rotation steps, each row followed by its count of steps:
The counts run from 0 to 543.
[124, 130, 121,  91, 120,  87, 138, 125, 126, 157, 142, 125, 162, 147, 143,
 109, 140, 148, 145, 133, 128, 131, 140, 122, 137, 135, 119, 126, 134,  92,
 101, 132, 138, 140, 125, 135, 124, 119, 137, 133, 151, 118,  91,  89, 146,
  93, 106, 157, 121, 127, 159, 154, 112, 144,  97, 108, 108]
527
[131,  97, 125,  90, 125, 100, 107, 156, 149, 125, 134, 138, 145, 121, 129,
 122, 158, 148, 129, 110, 128, 108, 111, 160, 117, 130, 156, 106, 161, 147,
 133, 164, 127, 135, 156, 152, 103, 105, 161, 111, 114, 117, 129, 135, 126,
 124, 113, 131,  94, 150, 121, 129, 143, 140, 135, 100, 157]
411
[113, 105, 142, 142, 155,  96, 110, 145, 135, 110, 153, 137, 144, 153, 124,
 140, 127, 123, 101, 141, 182, 105, 151, 147, 114, 130, 108, 125, 127, 142,
 152, 174, 121, 128, 128, 155, 109, 130, 129, 167, 122, 139, 122, 137, 120,
 108, 121, 115, 129, 114, 142, 130, 165, 126, 135, 129, 104]
249
[149, 159, 108, 132, 114, 140, 125, 150, 106, 127, 136, 137, 125, 148,  82,
 119, 147, 154, 115, 157, 163, 106, 122, 145, 129, 144, 118, 135, 116, 104,
 127, 128, 121, 127, 139, 130,  95,  96, 130, 135,  95, 159, 140, 116, 119,
  97, 133,  94,  96,  89, 132, 110, 130, 127, 115, 152, 133]
227
[126, 120, 107, 106, 110, 117, 107, 152, 139, 124, 127, 133, 143, 129, 109,
 120, 147, 158, 116, 136, 147, 128, 111, 142, 116, 136, 115, 115, 137, 120,
 125, 161, 124, 157, 129, 156, 102, 127, 160, 138,  90, 119, 124, 118, 127,
  96, 125, 119,  83, 136, 115, 120, 148, 108, 106,  93, 132]
230
[123, 126, 117, 110, 124, 100, 118, 134, 130, 147, 130, 139, 154, 118,  95,
 142, 176, 152, 124, 132, 154, 130, 162, 119, 125, 141, 155, 142, 107, 101,
 142, 144, 126, 187, 111, 129, 112, 113, 161, 119, 165, 105, 143, 108, 128,
 111, 111, 132, 127, 116, 144, 110, 127, 120, 114,  89, 118]
243
[117, 127, 142, 102, 178,  87, 138, 108, 116, 139, 114, 112, 142, 169, 138,
 144, 108, 121, 116, 116, 138, 112, 135, 131, 115, 123,  94, 128, 134, 106,
 144, 134, 156, 125, 152, 153,  99, 125, 134, 124, 107, 153, 145, 119, 131,
 132, 112, 152, 112, 111, 165, 135, 134, 141, 113, 121, 101]
282
[170, 137, 143, 129, 112, 162, 128, 161,  99, 121, 157, 132, 119, 142, 102,
 117, 166, 139, 122, 142, 142,  99, 130, 139, 127, 122, 160, 139,  96,  98,
 133, 149, 102, 154, 126, 118, 120,  86, 137, 126, 129, 109, 124, 125, 122,
 128, 149, 129,  99, 118, 123, 132, 146, 136, 139, 159, 158]
404
[142, 124, 154, 113, 121, 137, 125, 101, 140, 135, 131, 116, 115, 152, 123,
 141, 156, 163, 153, 109, 103, 137, 138,  97, 124, 135, 144, 120, 115, 115,
 109, 142, 154, 153, 118, 112, 108, 126, 133, 140, 136,  88, 125,  81, 152,
  97, 105, 159,  90, 134, 118, 134, 140, 152,  94, 112, 123]
148
[125, 109, 172, 109, 154, 131, 108, 141, 124, 118, 120, 128, 132, 152,  87,
 139, 158, 130, 123, 112, 127, 118, 136, 110, 133, 106, 128, 145, 141, 135,
 129, 161, 129, 152, 105, 117, 114, 144, 149, 142, 115, 129, 129, 116, 132,
 122, 104, 126,  74, 155, 104, 132, 159, 133,  81, 119, 133]
10
[113, 120, 139, 133, 110, 130,  97, 135, 120, 114, 132, 158, 152, 125, 150,
 122, 161, 154, 105, 134, 131,  80, 135, 152, 134, 140, 139, 122, 121, 125,
 154, 170, 143, 125, 110, 139,  93, 126, 119, 158,  96,  95, 143,  92, 124,
 151, 144, 139, 127, 107, 114, 129, 109, 156, 128, 116, 129]
205
[119, 165, 169, 126, 149, 140, 153, 121, 118, 154, 140, 110, 128, 162,  94,
 141, 151, 148, 102, 115, 117, 102, 123, 102, 128, 125,  91, 122, 157, 106,
 152, 150, 141, 125, 137, 126, 115, 130, 140, 141, 141, 144, 127, 120, 121,
 121, 124, 107, 100,  92, 117, 107, 123, 132,  98, 139, 122]
76
[152, 148,  90, 111, 102, 105, 124, 127, 101, 144, 124, 117, 167, 123, 129,
 109, 118, 149, 139, 161, 163, 130,  90, 138, 122, 143, 109, 119, 122,  72,
 120, 125, 137, 122, 134, 122, 109, 107, 116, 122,  79, 131, 115, 105, 129,
 116, 157, 117, 116, 108, 140, 143, 120, 131,  94, 118, 128]
515
[127, 109, 163, 114, 129, 133, 111, 127, 122, 147, 160, 106, 133, 143, 113,
  99, 141, 148, 135, 133, 154, 135, 136, 118, 133, 132, 137, 127, 139,  92,
 107, 170, 119, 131, 113, 144, 132, 134, 167, 155, 107, 112,  77, 107, 141,
 111, 127, 136, 108, 146, 119, 177, 161, 135, 106, 111, 125]
539
[135, 152, 107, 122, 128, 124, 105, 139, 128, 146, 128, 127, 141, 145, 107,
 136, 142, 115, 117, 148, 157, 129, 129, 141, 111, 131, 141, 131, 138, 115,
 154, 132, 144, 133, 147, 171,  99,  95, 170, 136,  90, 139, 128, 155, 115,
 133, 145, 130,  88, 120, 144, 142, 170, 111, 117, 117, 122]
50
[141, 106, 180, 100, 151, 114, 147, 126, 122, 137, 174, 121, 113, 171, 118,
 127, 148,  93, 156, 100, 124, 136, 125, 109, 125, 132, 151, 125, 132, 127,
 127, 147, 163, 141, 132, 114, 126, 115, 149, 124, 154, 110, 110, 105, 148,
 122, 129, 142, 105, 141, 119, 134, 124, 138, 116, 135, 145]
328
[127, 166, 120, 115, 130, 135, 140, 108, 130, 148, 119, 127, 126, 149,  94,
 114, 176, 171, 135,  96, 124, 106, 140, 106, 129, 163, 139, 114, 149, 130,
 116, 131, 130, 141, 160, 126, 106, 113, 144, 128, 105, 125, 142,  95, 111,
 135, 104, 126, 115,  89, 124, 120, 118, 138, 122, 127, 136]
214
[143, 127, 150,  89, 121, 170, 109, 140, 118, 145, 123, 148, 111, 161,  78,
 114, 170, 141, 113, 125, 127, 123, 150, 107, 129, 164, 141, 154, 130, 119,
  98, 148, 123, 133, 112, 120, 112, 120, 144, 122,  98, 113, 126, 109, 126,
 115, 107, 131, 123, 108, 110, 135, 136, 142, 104, 124, 133]
12
[170, 130, 105, 100, 112, 127, 169, 129, 121, 162, 147, 107, 148, 143, 107,
 112, 156, 136, 138, 132, 145, 127, 137, 119, 115, 130, 130, 127,  95,  99,
 150, 134, 125, 136, 139,  97, 117, 116, 112, 115, 145,  80, 119,  88, 122,
 130, 122, 105, 125,  93, 140, 117, 118, 138, 137, 140, 135]
309
[123, 130, 137, 158, 133, 106, 150, 118, 138, 114, 162, 113, 134, 153, 142,
 104, 127, 132, 125, 135, 162, 104, 102, 125, 110, 148,  97, 114, 111, 121,
 137, 171, 155, 118, 157, 139, 114, 118, 116, 146, 117, 117, 109, 112, 135,
 116, 142,  96, 110, 113, 138,  99, 112, 133, 124, 142, 125]
291
[155, 112, 149, 113, 129, 119, 129, 121, 119, 135, 135, 109, 130, 153, 115,
 158, 123, 118, 118, 130, 131, 102,  99, 141, 119, 150, 130, 105, 162, 132,
 129, 151, 167, 106, 157, 124,  95,  86, 126, 125,  97, 144, 143, 139, 137,
  91, 141, 109, 115, 124, 110, 134, 140, 139, 119, 155, 147]
121
[131, 124, 148, 103, 175,  83, 142, 112, 110, 154, 152, 116, 130, 165, 141,
 133, 118, 127, 137, 101, 135, 122, 111, 128, 116, 136, 110, 128, 134,  93,
 125, 122, 147, 136, 154, 160, 107, 120, 148, 109, 120, 130, 132, 106, 131,
 132, 117, 152, 106, 111, 167, 128, 112, 140, 103, 108, 100]
283
[147, 134, 115, 100, 143,  85, 134, 157, 119, 137, 136, 150, 152, 164, 120,
 135, 148, 118, 124, 155, 145, 114, 144, 136, 138, 114, 124, 133, 114, 122,
 137, 110, 127, 159, 142, 141, 108,  96, 132, 109, 162, 159, 121, 121, 132,
 103,  96, 124, 102, 114, 172, 112, 123, 134, 130, 150, 117]
240
[118, 118, 125, 137, 124,  95, 121, 119, 137,  93, 131, 113, 143, 152, 114,
 108, 123, 119, 131, 137, 179, 126, 111, 137, 124, 122, 116, 113, 100, 130,
 128, 150, 155, 140, 125, 111, 112, 105, 104, 149, 108, 142, 122,  98, 155,
  87, 109, 110, 114, 148, 150, 130, 125, 124, 102, 161, 121]
154
[144, 129, 118, 102, 112, 138, 122, 160,  98, 132, 135, 175, 154, 149, 110,
 127, 156, 118, 103, 172, 166, 113, 164, 153, 125, 144, 150, 143, 111, 120,
 143, 129, 128, 128, 109, 127, 100, 116, 120, 137, 119, 120, 133, 125, 111,
 126, 134, 105, 132,  76, 123, 124, 127, 143, 131, 143, 130]
25
[155, 129, 143,  87, 138, 134, 111, 146, 103, 139, 138, 148, 151, 151, 121,
 118, 160, 108, 141, 115, 123, 134, 123, 115, 130, 147, 168, 137, 143, 131,
 107, 132, 141, 135, 136, 139, 127, 105, 145, 132,  97, 114, 110, 121, 116,
 129, 146, 170,  71, 133, 120, 146, 144, 136, 107, 122, 149]
189
[153, 110, 126, 106, 126, 128, 115, 134, 123, 132, 111, 102, 155, 153, 101,
 167, 140, 118, 114, 150, 133, 127, 131, 135, 109, 105, 115, 134, 118, 109,
 163, 160, 135, 149, 123, 150, 103, 116, 147, 145, 137, 102, 108, 147, 129,
 119, 127, 153, 101, 143, 140, 139, 173, 112, 110, 116, 133]
475
[139, 157, 150, 104, 146, 158, 146, 132, 127, 147, 116, 116, 107, 186,  86,
 143, 152, 130, 118, 127, 115, 131, 130, 104, 130, 110, 126, 146, 138, 124,
 143, 127, 140, 134, 148, 146, 103, 115, 169, 119, 120, 148, 126, 132, 135,
 135, 107, 129,  75, 110, 146, 127, 140, 132, 114, 143, 132]
434
[143, 132, 136, 124, 132, 118, 100, 108, 120, 164, 133, 133, 153, 129, 148,
 163, 125, 145, 120, 161, 148, 126, 137, 121, 124, 142, 130, 139, 130,  98,
 145, 148, 142, 109, 133, 155, 106, 112, 155, 143, 111, 122, 122, 108, 146,
 110, 143, 154, 131, 112, 157, 143, 163, 146,  96, 109,  97]
495
[128, 161, 107, 119, 138, 109, 116, 129, 114, 145, 138, 149, 153, 138, 129,
 145, 155, 127, 129, 148, 147, 124, 155, 129, 137, 132, 152, 132, 115, 117,
 158, 108, 150, 151, 136, 163, 106,  89, 164, 122, 138, 149, 141, 114, 127,
 138, 137, 143,  99, 102, 176, 126, 120, 144, 114, 132, 110]
421
[130, 142, 104, 110, 121, 107, 126, 138, 122, 138, 138, 163, 159, 176, 121,
 136, 149, 116, 121, 114, 134, 119, 167, 125, 113, 171, 136, 121, 143, 146,
 121, 124, 153, 151, 155, 141,  92, 119, 138, 158, 122, 121, 127, 128, 109,
 119, 108, 162, 129,  81, 144, 133, 140, 134, 151, 123, 122]
37
[142, 124, 121,  94,  95, 131, 123, 153, 109, 153, 155, 147, 145, 149, 139,
 114, 137, 143, 128, 147, 133, 116, 120, 150, 133, 146, 122, 102, 150, 118,
 103, 144, 126, 103, 138, 139, 115, 130, 124, 133, 110, 124,  97,  99, 134,
  93, 129, 103, 115, 106, 102, 145, 106, 161, 119, 134, 142]
164
[124, 128, 167,  97, 169,  97, 125, 140, 117, 140, 151, 139, 148, 159, 118,
 109, 152, 149, 134, 111, 131, 111, 133, 122, 138, 120, 133, 145, 165, 110,
 104, 131, 109, 147, 131, 136, 134, 130, 155, 123, 120, 160, 103, 105, 120,
 111, 106, 145,  97, 136, 147, 141, 135, 147, 105, 137, 133]
390
[140, 121, 159, 116, 118, 147, 141, 111, 125, 134, 156, 103, 103, 149, 126,
 107, 144, 125, 135, 124, 136, 122, 104, 105, 123, 137, 138, 137,  94,  84,
 143, 151, 162, 112, 126, 114, 119, 111, 136, 108, 128,  90, 113,  90, 154,
 125, 133,  96, 115, 118, 115, 114,  94, 157, 102, 136, 150]
510
[152, 126, 147, 111, 123, 162, 128, 124, 118, 163, 155, 113, 130, 151,  93,
 111, 150, 135, 130, 131, 150, 140, 146, 116, 125, 140, 143, 141, 135,  96,
 113, 142, 106, 121, 126, 130, 138, 118, 157, 142, 122, 125,  82, 110, 134,
 114, 130, 144, 121, 127, 127, 177, 162, 132, 103, 132, 136]
540
[115, 156, 140, 147, 129, 143, 102, 103, 145, 126, 121, 139, 136, 107, 110,
 135, 176, 152, 110, 128, 152, 108, 156, 120, 128, 137, 163, 129, 109, 135,
 167, 162, 135, 148, 121, 127, 111,  97, 155, 144, 120, 110, 171, 104, 132,
 136, 131, 117, 132, 117, 143, 111, 155, 136, 108, 116, 118]
425
[121, 113, 146, 118, 157,  94, 155, 113, 126, 133, 149, 101, 153, 127, 107,
 114, 165, 132, 154, 111, 134, 117, 121, 111, 127, 107, 142, 112, 125, 112,
 148, 147, 142, 167, 127,  90, 133, 122, 119, 119, 162, 111, 132,  98, 143,
 118, 118, 113, 109, 141, 135, 117, 114, 139,  98, 137, 135]
530
[127, 179, 147, 129, 131, 159, 144, 113, 119, 163, 118, 111, 136, 164,  86,
 143, 151, 155, 102, 134, 125, 113, 148,  95, 127, 118, 112, 138, 142, 107,
 155, 139, 135, 130, 127, 128, 112, 129, 156, 141, 137, 135, 129, 119, 117,
 125, 117, 122, 111, 100, 147, 123, 154, 136,  93, 137, 116]
75
[ 97, 148, 150, 141, 150, 130, 124, 128, 128, 125, 154, 129, 132, 135, 118,
  98, 150, 136,  97, 123, 163,  91, 131, 116, 125, 158, 124, 126, 154, 129,
 158, 172, 147, 107, 141, 144, 117, 132, 138, 139,  83, 124, 143, 116, 105,
 152, 144,  98, 128, 100, 125, 109, 129, 137, 114, 136, 129]
427
[105, 130, 141,  99, 119, 154, 132, 141, 125, 130, 127, 131, 113, 174, 119,
 118, 138, 126,  95, 118, 128,  83, 134, 130, 127, 140, 104, 126, 146, 121,
 145, 170, 148,  98, 127, 152, 101, 126, 141, 127, 104, 109, 114, 130, 122,
 150, 106, 128, 122,  94, 122, 124, 103, 159, 141, 125, 150]
56
[124, 132, 130, 116, 134, 107, 140, 107, 128, 149, 135, 119, 151, 156, 135,
 109, 129, 158, 123, 109, 130, 108, 129, 133, 115, 138,  84, 103, 158, 122,
 113, 157, 140, 118, 144, 136, 106, 156, 110, 170,  96, 116, 114,  93, 120,
 132, 118, 150, 112, 105, 124, 153, 133, 149, 109, 116, 116]
143
